Each path below is one point turned by a fixed rotation once a step. After each direction that follows a path, write how fast that rotation turns it, in degrees a step (0 if it stays still).
Each turn is a multiple of 5 degrees from 10 to 175, or 0.
Each row of a path follows its step; steps can be skipped.
path 1
step 0: [ 24  14 -19  -4  11  16  22   1  13  26   8  15   6   5   9 -28  22  10
  14 -20 -23  15  13   5  14   0  -5 -18   3  22  15  -6  -7 -15   9  -3
  14 -26  -1 -29 -26 -21   2   5 -18  -1  12  17  -7   5  14  -3  22   4
  10  13  -5]
step 1: [  4  -1  -5 -11   9  15  -3  -3  13  -9   0 -18  -9  -4  25  -1   4   5
 -19  11 -18   5  10   3 -20  19  17  10  11  20   3   7  23   9   1   2
  37 -41 -13  -6 -16 -31 -17  -6   6 -10 -29  -3   0  -1 -15   9   8  26
   1  21  -4]
step 2: [ 13  11  11  -7 -24 -34 -17 -13  -6  32   0  11  -6  11  12  -9   4  22
 -30  -1  -7  -1   3 -10  -8 -12  -3   9  -7  19  29   6  -7  -5  11 -11
  11 -24 -20   1 -20 -28   3   8 -13  13 -16  -1   7 -23  -7   4 -17 -18
 -12   8 -10]
step 3: [  1  20  -4  -4  -8 -15  -8 -15 -37  -7 -26  -2  28   3  24  -5  -1   5
 -12   8  -5   0  -8  -5   5  11  -3 -14 -16  36   6  -2  30  14  14  16
  33  -3   3  -7  -5   8  17   6   1 -15 -17  13  21 -11  22 -10 -11   7
   7   7   7]
step 4: [ 16  13  -7  -8   0 -10  -5  -3  -2   4  -1  20  -6 -10  14 -12   1  32
  10   5  12 -23  16  -4   6   7 -19   2  16   6  22   0  -6  17   0   0
  10  21   6 -19 -35  -5   1  12  -4 -16 -13  20  36  15 -29 -30 -10   7
   2   8  25]
step 5: [  0  13 -31  25  11 -12  -2 -23   6 -10 -10   9 -25  20 -10 -24  22  14
   1  -9  -9   0  23  -9   7  16 -15   7  15  12  13  13  23 -24  -5   4
  20  -5 -13 -11  -2 -10  27   8  17 -15  -2 -23  13  14  13   8   0  12
   7   3  22]
step 6: [  8   3  25  -4   5   7 -12 -18  36  -9  -7  -3 -19   0  11  -2   1   4
  -9  12 -15  25   1  -8   6  19 -10  18  -2  20  40   5  12   6  -9 -10
  -4 -15  11  14   6  -3  29   8 -11 -30 -13  15  11   7 -28  17  -6  -7
   3 -11  22]
step 7: [ 10  22   9  -1  19  -6  -9  13  -8   7  -5  15 -17   6  10 -20   1  11
  18 -14   7  26  -6 -16  18   9  17  13 -15  12  18 -13  31  -1   7 -12
  -2   4 -12 -20  -6 -24  25   9 -25  18 -10  -1   3 -28   5  12   2  -8
  36 -14   4]
step 8: [ 15  -5  -3   5   3   3  -5  18 -12 -34 -14  14 -17   0   6 -22 -14  -9
 -15  21 -12  -7   3   8  16  28   7   2   5  -2  19  -8  21  29   7 -13
  32  10 -19 -14   0  20  -4 -10   2  -4 -33   9  -6 -25 -26   8 -12   0
   6  -7  -2]
step 9: [ 14  23 -22  -4  13 -22  12  11  -6  19  -4  20 -21   8 -28 -21   2 -13
 -22 -15  -3  12   6  -2  21   4 -38  14   2  -7  35  -5  -7  26   5  -1
   5   6  -1 -16 -12  -2   0  19 -11   6  -7   3 -21  -3   3 -11 -22  -4
 -22   1   1]
step 10: [-21   6  -3  13  25  -3  -1   1  -8  -9   0  -8   0   9 -23 -10   1  -6
  -6   5 -21  -3   5 -19 -16  26 -16  14  -4  -5  21 -10  40  22   3  22
   6 -10  27 -13   6  -3 -13  16  -4 -44 -10   4   7 -15  19   4   3  18
  -2   2  -7]
step 11: [ -6   1  27 -14   0 -14   0 -10  23  20  23   3 -15  -4 -18 -28   8  -2
  16  24   7 -31  32  -6  18 -10  -5   3  -9   1  33 -21   5  18 -10   2
  -2  -1   5 -10 -18 -15  -2   9 -23 -20  -1  -2  14 -13 -10  17   8 -12
  -2 -10  -9]
[  0   1  -2   3  -2  -2  -5  -3  -2   3   8  -5   0  -2   2  -1  -4   3
  10   0  -1   0   8  -1   1   1   1   5   7  -8  -5  -3   7  -6  -6   1
  -3  -2   3  -5  -5   3  -7  -4   4   6 -12  -7   5 -10  -7   0  -2   1
   1   1   0] : 115
[ 5  3 -1 -2  0 10  6  8 -3  1 -1  5 -3 -6  7 -3  4 -2  4  8  0 -6  6  5
  8  2  4 -5  1  3 -6  2  1 -4 -7  1  7  8 -2 -8  3  0 -3  5  1  4  6  7
  3 -4  1 -5  0 -5 -2 -3  2] : 90
[-6 -4  1  2  5  4  5 -6  9  4  3 -6 -6  0 -1 -6 -1  1  4 -7 -3 -2  4  1
  3 -8 -3 -4 -2 -2  3  5  1 -4 -5 -4  1  4  5  2 -2  3 -2 11  6 -8  1  5
  4  2  2  7  5  4  6  9  1] : 65
[-11   4  -3   8   7   5  -2   6  -5  -9   4   5  -7  -3  -7  -4  -6  -1
   7   2   4   0  -3   3   3   3  -5   5  -3   0   3   1   1   3  -4  -2
  -4  -1  -4   6   3   5   5   3  -9   0  -1   1  -4  -6  -2   2   1  -5
  -4   4   6] : 25
path 2
step 0: [  4  20  23  13 -25   2  22  18  -4  -5 -23  19 -12  -8 -16   6  -1   7
   8  18  -8  12  -8 -26  19   9 -25 -23  10   8  -2  -2  -6 -12  22   8
  31  -8  13 -12  -2  -9  -6   9 -26  11  10 -30 -41 -14   4 -15  -5  -5
 -13  30  13]
step 1: [  4  -3  -9  20  -1 -16   9  -1 -14   6 -20 -28  31 -11  11  -6   1   3
  11 -12  24   9 -14   2  18 -20 -27  -3   0  12   4  10  30 -27  -9 -22
  22  14   2 -17   6 -11   2   4   5  -5 -38 -25 -40 -15  17   8   6   7
 -21   9 -13]
step 2: [  0  13 -15  -1   0  29 -10 -35   8 -18  -8 -14   1  13 -10   3  14   5
  21 -26  14  -3 -26  27   7   3 -14 -17  22   2  24  -8  15   1  12   6
  -2  -7   5 -24   6  -6  23  29  -6   7  19 -11 -32 -24  18  23  19  -4
  16 -15  15]
step 3: [  2 -20 -44 -32  -1  -1  -5 -16 -39   5   6  -7  28  -8 -16 -20   6  -2
 -17  10  15   2 -10  23  -5   5  -6 -14 -10   1 -12  -4  11   7 -16  14
 -16 -12 -22 -16  -5  -3  -3  18 -16  29 -15  -3  -6   4  -3  10  29 -24
  -3 -12  29]
step 4: [  9  -4  12   9   3  -7 -25 -16   7  12   6  -2  11 -10  -1  -6   4 -34
   7   5   1   0  26  33   4 -13 -13 -13   7   9 -23 -17 -35  35  -8  25
  -5  28 -14 -12   6 -14  37  25   1  21  -2   9  15   0 -14   5   0   2
   6  -3  32]
step 5: [ -7   5  -6   2  -8 -17   6  32  -9  -4 -17  11   3 -18   7 -10   8  13
   9  36  -4  18  -4 -13  -2 -11  -8  -4  13 -15  12 -17 -23  36  -3  31
  -1   0  22   6  28   8   8 -15 -15  16 -20  30   8   5  -4 -10  14  12
 -10 -10  45]
step 6: [-11  -7   5  14 -15   6   4  35  -4 -17  -9 -19  10  -9  -3  18 -20 -15
  11   5 -18  -1 -27  -9  19 -19  -4  -4   1  39 -20  -9 -10  18  -9  -4
   2  19  32   8  13  16  14   7   4  16 -15 -15  -4  47   5  -9 -19  30
  -2   9   2]
step 7: [ 22  12   0  10  -3  25  -1  30  16 -33  14  -6 -22  -6  16 -12  27  20
   9 -10  16  -6 -41  -6 -21 -14   2  15  18  20  -5  -2   2 -17  16  -9
   1   9  11  -5   4  -1  -6  -7  12  15 -12   3 -23   1   9   2 -23   5
 -24  23  37]
step 8: [-12 -16 -13 -29   8  14 -16  12  -5  16  17  16   1   3 -15 -12 -11  18
  -5  -4  34  -8 -20  13   7 -19 -15   6  12   1 -15   8   0 -10  11 -11
  19 -15  29 -16 -13  29  -7  23 -12  20   1 -28  -3 -11  32  19 -19  18
 -14  26  -8]
step 9: [ 12  10 -22   0  11  21 -33 -15 -32  11  -2  15  14   8  11 -13  25  -3
  16 -13  21 -11  -2  25 -17 -13  32   8  16 -20 -25 -12  -8  -9  -4 -25
 -17  -4 -16 -16  23   6  19  11  26  -8 -19 -10   8 -19  20   6  -1  15
  -9   2 -14]
step 10: [ -4  20  -8 -13  -8  -7  -6  -3 -13 -11  13  21 -10  18 -26 -16  -1  -7
  12  20   5  16 -21  42  20   5  18  -5   3 -37 -25 -19 -23   3  11  24
 -35 -12   5 -11   4   9  -5   9 -23  -4   8  -2  16 -14  11 -17   5 -10
  29   3   0]
step 11: [ 19 -15  -5  22  -7 -27 -16  35 -26   2 -12   1  17  -8   2   4  23  -7
   0  42   4   1  14  19   5 -12   4 -10 -11  -9 -31 -26   3  -3 -12  -2
  -4  17 -21  28  -1   9 -12  28  -3  -6  -3  -3  11   8  -7 -44  -6 -11
  11  -8  -4]
[10 -3  4 -2  4 -3  8 -6  0  4  1 -6  2 -1 -8  0 -5  8 -1 -1 -5 -6  5  5
 -8  6  1 -1 -1 -3  2  6  2  1 -1 -7  0 -2 11  7 -2 -1  3 -8  5 -5  6  1
  4 -1 -9 -2  1  1  1  4  0] : 0
[ -1   4  -6 -10  -1  -1   9  -3  10   3   1  -5   8   2  -3   2  -1   5
  10  -2   8  -5   0  -1  -4   2  -5   3   0   1  -4  -8  -3  -8   0  -1
   3  -3 -12   0   5   4   2  -5  -1   1   5  -1  -5   2   5   1  -5   4
  -1   2  -2] : 55
[  5   5   5  -6  -5  -1   3  -5  -5  -5  -3   3  -6   5  -5 -10   1  -7
  -3  -4   0  -5   4   9  -2  -8  -5   5   2  -7   7   2   1  -4  -5  -2
   2  -2  -5   1   7   6   1   7  -3   3  -3  -2   4   7  -4   2   1  -1
  -1  -6  -3] : 55
[-7  1 -2 -1  4  4  3  2 -9  4 -4  1  0 -4 -4  2  2  1 -9  9 -1 -9  0  1
  1  2  1 -6 -1  0 -1 -3  6  4  5  2  8 -5  0  9  4  3 -9  0 -5  5 11 -4
  0  0  6 -1  2  5 -6 -6  1] : 135
[ -1  -2  -5   5  -3   1   3  -4  -3  -6  -2  -1   4   1   1   0  10   6
   0   8  -1   3   2  -6 -14  -7   2   2   0   0  -2   5   9  -2  -7   7
   0  -5  -5   3   2   3   0  -3   8  -1  -7  -3   4  -7   0  -4  -3  -3
  -4  -1   4] : 175
[ -3  -3   4   2   1 -11   4   4  -6  -8   0   0   1  15  -4   0   2   0
  -3  -2   0   6   4   0  -4   5   4  -8  -7  -1   0  -4  -7   4   3   2
   4   4  -2  -1  10  -2   0   1  -3  -2  -2   3  -3  -4  -3  -1  -5   8
  -3   5  -2] : 65
path 3
step 0: [ -5   7 -13   2   1   7  -4 -20  12 -25 -19   7 -26   2 -47 -18 -26  -3
  -6  -9  12 -18  -1   8  -4  12 -28   4 -27 -11   4  -4 -27  17  20  -5
  11  -4 -26 -40 -25 -18  -5 -30   6  19 -18  -8  -4   8 -11  10 -29  11
 -33  -9  15]
step 1: [ -8 -14 -16 -13   5 -15  17 -34  -6 -29  41   7  12   3  20 -10  13 -15
  21  10   1 -27 -12  17 -24  35  -5  -7  -8   4  -2 -21   8  -2 -11 -22
 -21  -2   3 -42  -3  -9 -27  -8 -18 -17   0  19  13   8   1 -21   9  27
 -17   6 -21]
step 2: [-13  17  -1  27  14  47  14 -19  11  -3 -14  37 -19   7  10  11  10  20
  -5   4  11  -3   5  11  -8  12   5 -16  31  28   0  -9  14  -7 -21  20
 -16   7 -12  -8  -4 -32  10 -29 -25 -26 -18  17 -36 -26 -12  -2  14  -5
  -7  -2  -5]
step 3: [ 11  20 -14  -4   0  -3  21   4   6 -10 -18  13 -33  12  14  -9   7 -11
  17 -27 -12 -12  21  41 -51 -12 -28  -6 -22  23   8 -28   2 -17  39   1
  -8  -6 -22  11   2   4   2   2 -11  13  -9 -20 -13   1 -13  20 -27 -11
  -9   3  -6]
step 4: [ -2  27  -2  -1 -39 -14   2 -14 -13 -13   3 -24   8 -15  21 -20  -2  17
  20  26  -6  -4  -1  47 -17 -23  -7  -1  15 -26 -20  -4  -2  -5 -21   0
  -3 -16 -14 -28 -21  -8 -12 -17  10  15 -28  11  -9  16  -2  -5  11 -18
 -29  18 -34]
step 5: [ -4   9  -6   8   5  19  20  36 -15  -9  -5  31 -25  14 -22  -2   8  -3
  -1   2  26  -4 -12   8  -2 -15   4  24   8   3 -18 -45 -10   0 -16 -20
 -14  19 -13 -17 -16  16  27 -11   1  -4   3  37  11 -12   3  -5  29   0
 -13 -17 -45]
step 6: [ 27 -15 -34  16  34   4  -3 -18 -15   1 -11 -14   0 -15   0  19   5  -6
  10 -13 -24  13 -23  14 -36  -7  -5  20  42  22  10 -26  -7 -24   4 -21
 -11  -2 -12   9   7 -20  18 -22 -20  36   0  20   4   3   6  16 -29  -4
  -1  -5  -4]
step 7: [ 19  44  -2  25 -24   7   0 -11  -2  -2  13  -1   7 -19 -17   1   9  -7
 -12  -9   8  20  -1   5 -27 -19  -7  47  -7  19   2  25   5   0   6 -19
 -25 -21   7 -23 -25   0  -8  23 -20  18 -33   0 -25  -4   4   0  14   7
 -14  36  -1]
step 8: [ -9  12  -7  -3   3 -11  14  15 -40 -20   3  33 -10  11  -9   6   2  16
  31 -13  -5  22  -5   0   1   6   8   2  -3  13 -23  -8 -34  26  15   8
  11 -39  -7 -17  -1 -26   1  -4  14  28   4  16  14 -14 -16  23  34  39
  -9  15 -19]
step 9: [ 13 -29  -9  28  -2  -4   7  -9   3   4   7  16  -4  -2  23  -1  17  15
   6  22 -19  10 -19  21  10  -3 -25  14 -12  53  18 -10   0 -10   8  -4
   7  12   6   2 -18 -16   3 -23  -6  11 -12  42  37  31   5   5  32  -9
  25  13   5]
step 10: [  1  19  -6   5  20   8  10   3  10  11  -9  -2 -12   9 -31 -17  -8 -12
   7 -19  27  24 -10  31  -2  16   2  12  18  10  -4  17   0  21   5  18
 -45  -9  22   6  -8  -6   0  12  -6  -2 -54  33   8  28 -12  28  -9 -24
   2   4  19]
step 11: [ -8   3 -23 -24  18  -8   1   7  20 -29  35   4 -36 -26 -12   3   8  20
   9 -17   5 -12  -4  34   1  -3  -2   5  -3 -11  10  -2   3  -1  19  -4
  -5 -22  38 -13   8 -15  -2  15   1  48  19  -6 -14  20  -4  18  40   2
 -20  -4  -1]
[  0   1   1   5   1   5  -2   2   5  -5  -6   2  -7  -1  -5  -9  -7   7
   6 -10   3   0  -2  -2   5   4   4  -1  -1   2  -5   0   0  -6   1  -6
   6 -10  -6   1   4   5   4   1  -4   1   5  -1  -2  -1  -7   2   7   2
   5 -11  -1] : 130
[  5   5  -3  -1  -1  -2   0   8  12 -11   2   4   1   4   7   7   0   0
   4   0  -3   4  -4   3   4  -3   2   2   2  -1  -1   5   3   5   4  -2
   7  -4  -2   6   0   3   4  -1  -2  -2   1  -7  -8  -4  -1   3  -4   1
  -8  13   3] : 85
[ -4   1  -5  -4   4  -4  -5   1  -1   1  -6  -5   3  -3  -1  -2   6  -4
   8  -3 -10   2  -5  -3   0  -7  -5 -11   4  -5   2   6   3   6  -5   3
  -3  -4  -2  -9   9  -6   7  -1  -3  -3   3   6  -2   1  -2   5  -1   1
   5   2  -5] : 160
[ -3   0  -8  -9  -1   1  -3  -7  -9  -6   7  -5  -4   1   6  -3   8   5
  -3  -1  -4   8 -10   0   0   2  -3   2   2   6 -11  -2   4  -1   0   4
   1  -1   1   2  -6   0   4   3   2  -1   8  -7  -2   6   0  -5  -3  -3
   2  -4   3] : 145
[  2   8   4  -3   3   1  -9  -4  -5   7  -1   0  -3   0  -3  -6  -1   6
   3   1  -4  -9   0   1   1   2  -2   7  -4   2   3   5  -2   2   0  -1
  -9   0   3   5   2   6   1  -3  -8   5  -1 -11  -4   1  -1  12  -7  -5
  -2   3  -1] : 100
[-6  7  6 -9 -5  2  2 -4  4 -2  0 -3 -7  4  5 -6 -2 -5 -3  3 -2  1  7  0
  3 -1 -9  7  4 -6  4  2 -3  0 -4 -1  5 -6 -3 -4  1 -5  3  5  1 11 -2 -7
  8 -2  0 -1  3  9  1  2 -1] : 95
